The rows of Y fall into 3 groups and each row is roughly a mix of its group's hidden directions, except one row that fits no group.
Y:
[[  3 -18  -6  26  16 -29  -4  12  -5  -1  -3 -21]
 [-10  19   0  -9  33  27  12  -6   8  15  -4  -4]
 [ 20   5  26  11   8  13  18  21  13  16  10  10]
 [-21  15  -4 -10  22  15   2  23   5   9  -7  26]
 [-17  18 -17 -13  30  -2  18  10   7  -7  -8  18]
 [-29 -10  -1  16  27  12 -27  -2   0  -4   3   0]
 [  6  17   7 -13 -29  33   4   3  -7 -16   3   3]
 [ 12 -11  23 -13   7 -31  14   0 -13  17 -10 -10]
 [ -5  10 -19 -17  25   5   9  24  12  -6 -14  19]
 [ 30   7 -19 -16  -3 -21  -4  -6  10   0 -11 -22]
 [ 33 -18   5  -5 -25 -25   6   1   0   1  -7   3]
 [ 39   8  -6 -12 -10   0   6  -5  16  -3   7 -25]
 [-25  11 -10  -9  21  19 -13  24   0   8  -6  16]
 [-23   4   8  -4  -9  28 -28   2  11 -20   2   3]
 [ 25  15 -24  -8  19 -19  -2  -4  16  -9  -5 -15]
 [ -4   0  29  22 -24   6  -7 -16 -12  20   8  -3]
 [ 22   4  -8   0  26 -31   1  10  15  14 -13  -4]
 [-25  -7   3 -12   2   0 -24  -5  -4   1  37  -6]
 [-12 -13  27   9  34  -5   0  -4   9 -15   5  12]
 [  2 -10  38  -3   0  23   4  -9   6 -22  14  -1]
 [ 23  11 -35   1  -3 -15   4   4   8  19   0 -16]
 [-20  16  16  15  13  14  20  11  -6  18  -5  20]
 [ 18 -24   2  12  -1 -33   6  12  -7  -8  -2 -20]
 [-26   3  18   9   4  21 -11  15  -7  22  16  12]
 [ 17 -17  16  14 -30   1 -17 -12  -8   7   6 -19]
 [ -9   5 -11  -2  39  10  17  -8  -4  22   7  10]
 [ -9 -15  -7   8   2  18 -33  19 -12   4   6 -21]
 [ 12 -15  -7  20   1 -39   6   9 -12   1  -1 -15]
 [ -8  -3   6 -13 -13  27 -27   7  20 -21   3   4]
 [ -8  -4  23  15 -23  14 -23  -7 -12  22   8  -3]
 [ -1 -21  -6  25  32 -21  -5   4  -5  10  -6 -10]
 [  8  10  -5  -6 -38  15   5  15 -13  22  -6   2]
 [-23  -4  16   6  -7  15 -27   1 -11  17  23  -3]
 [-26  16 -22 -22  25  -1  -6   2   5  -8  -4  11]
 [-25  -2  13   8 -16  33   3  -2 -13 -10  15  12]
 [ 13 -35   7  12 -16 -26  -6   3 -11 -10   0   6]
 [-18  10  -5   2 -25  34   4  -3 -15 -12  13   6]
 [-15 -14  15  14  -8  14 -25   5 -15  13  23 -15]
 [-11  -8  10  12 -11   0 -28  14   7 -27  -4 -22]
 [ 13 -21  14  13 -12 -15 -19  12   8 -14 -16 -22]
 [  8 -19  26  17   9  -3  13  12   9  29  11   3]
 [-25  20 -10   0  28  11   9  14  -2   4 -16  16]
 [ -2  31 -12 -18   6  16  19 -11   2  19   7  14]
 [  7  -2  -6 -11 -21 -20  -7  13 -11  27 -27   2]
 [ 30 -21   7   4 -28  -6 -10  -8   1  -4   6 -19]
 [  1  -6   4  -5 -44  21   3  -1 -13  11   5  -8]
 [-13 -24   6  21  25 -21   2   2   4  22   5   4]
 [-34  13  -3   7  29  22   1  -5  -8   3   7   2]
 [ 19   7  -1   6 -41 -17  17   9  -2  -5  -7   2]
 [-21  12 -10  -6  25  18  -3  27   1   6 -10  18]
 [  8   6 -27 -23  15 -18  11  -5  12 -23 -10   2]
 [ 18  -7  17 -15 -36   3   0   7  -7  17 -12  -8]
 [ 23   1  -1  -7 -20 -19  33  -6 -13  11   0  11]
 [-22   4  29  11  -9  11  -5  -5  -8  22  22  11]
 [  1   4 -11 -12  31   1  14 -18  -7  28   8  13]
 [ 11  10 -29  -4  25 -28  -6  -4  11  -4  -9  -9]
 [ 22  -6  13  11 -25 -17  10 -29  -2  -4   2 -13]
 [-24  27  -9  -7  22   3  10   2   2   4 -16  22]
 [-30   0  -5  14  33  -5  -5  -4  -1 -14   3  18]
 [  6 -11   8  14 -34 -20 -17   9  -1 -20  -7 -10]
 [ -4   8   1 -18  31  28   9 -12   7  17   2   9]
 [-30   0  -5  13  32  -2  -4  -6  -1 -18   4  17]
 [  7   9 -12  -4   7  -2  36  -8 -11  23   5  22]
 [ 11  -5  18 -17 -39   6  -9  -1   5 -20  -2   2]
 [-14  -2  27  16 -15  16 -16   0 -11  23  15   3]
 [ 33 -19  11  13 -14  11   5  24   3   5  -7  -5]
 [-40 -10  -1  18   5   4  -3   2 -16   7   2  21]
 [-10   0  13 -16 -11  28 -24   4  16 -23   3  -5]
 [-22  -9  -1   0  11   6  -9 -26  -1 -34  12  -5]
 [  9  23  -3 -26 -19   2  21 -16  -7  10   9  16]
 [ 15  -6 -10  17  -6 -33  24   3 -17  13   0   5]
 [ 17   0  -8   0  -6 -24  34  -5 -18  16   4  10]
 [ -5 -11   8   0  -8  18 -35  11  21 -20  -6  -5]
 [ 18  -7 -11  12  -9 -37  19   1 -15  11   2   2]
 [  4  -6  10  -4 -28   4 -28  10  15 -25  -5 -11]
 [  4  17   4 -19 -30  14  18 -12  -5   2   4  23]
 [ -3   5  11 -21 -26  24 -16   3  13 -23   4   1]
 [ 21   3 -18  11   4   0  10   5  -3  -8 -40 -10]
 [ 28   8  -1 -12 -34 -13  21   7   4  -1  -2   1]
 [ 13  10 -22 -12 -35  -1  -3   6 -10  17 -13 -10]
 [-11  -2  10  -8 -15 -15 -13 -32  -2  -1  30  -7]
 [ 14 -21  -6  17  -8 -35  13  13 -14  -6   4  -5]
 [  5  19   4 -24 -26  24   9  -6   8   0   2  20]
 [-11  -2  15   9  36   4   2 -10  12 -26  13   7]
 [ -4   0   0 -15  37  17 -13 -16   9  19  -1   3]
 [ 11   4 -13 -12 -30 -10  -4  13 -12  26 -20  -3]
 [  2  12   2   0 -34  28  10  15 -11  14   4   7]
 [ 39   7  -5 -12   4 -11   3  -3  19  -3   0 -23]
 [  0  15   3  11  18   1  38  10   2   3 -18  18]
 [  2  10   6 -15 -34  19  16  -3  -2  -7   3  24]
 [  0  10 -13 -15  21   7  14  25  13  -3 -17  24]]

Here is one row of each group, with its name. Which group are the others in?
[-16 -13  26  11  14  20   6 -10   4 -19  21   6] -> R
[-34  25  -1  -6  18   8   0   1  -2  10  -4  22] -> D
[ 16  -4  17 -20 -40   1   0  -6   0 -14  -1   7] -> B

[ -1  25 -36   3 -19  19   5   5  -8   3   8  -2] -> R
[ 22 -16  -1  11  -8 -38  13   5 -12   2  -2 -10] -> B
[ 14  13 -11  -1  11 -13  33  -3   7 -11 -26  10] -> D
[-11  12 -15   2  31   8  16  24   0  -2 -19  10] -> D
[ 14   4 -15   6   1 -18  33  -3 -11  23   1  16] -> B
[-32   8   3   2  23  16   0  21  -5  12  11  14] -> D
[ 17   1  -7   1  32 -32  -2   3  17   7 -10  -5] -> R
[-28  -2   9  -1  24  -3 -12 -11  -5 -29  -6  15] -> R
[-20  20  -5  -2  35  21  13  -4  -1  10   4  -4] -> B
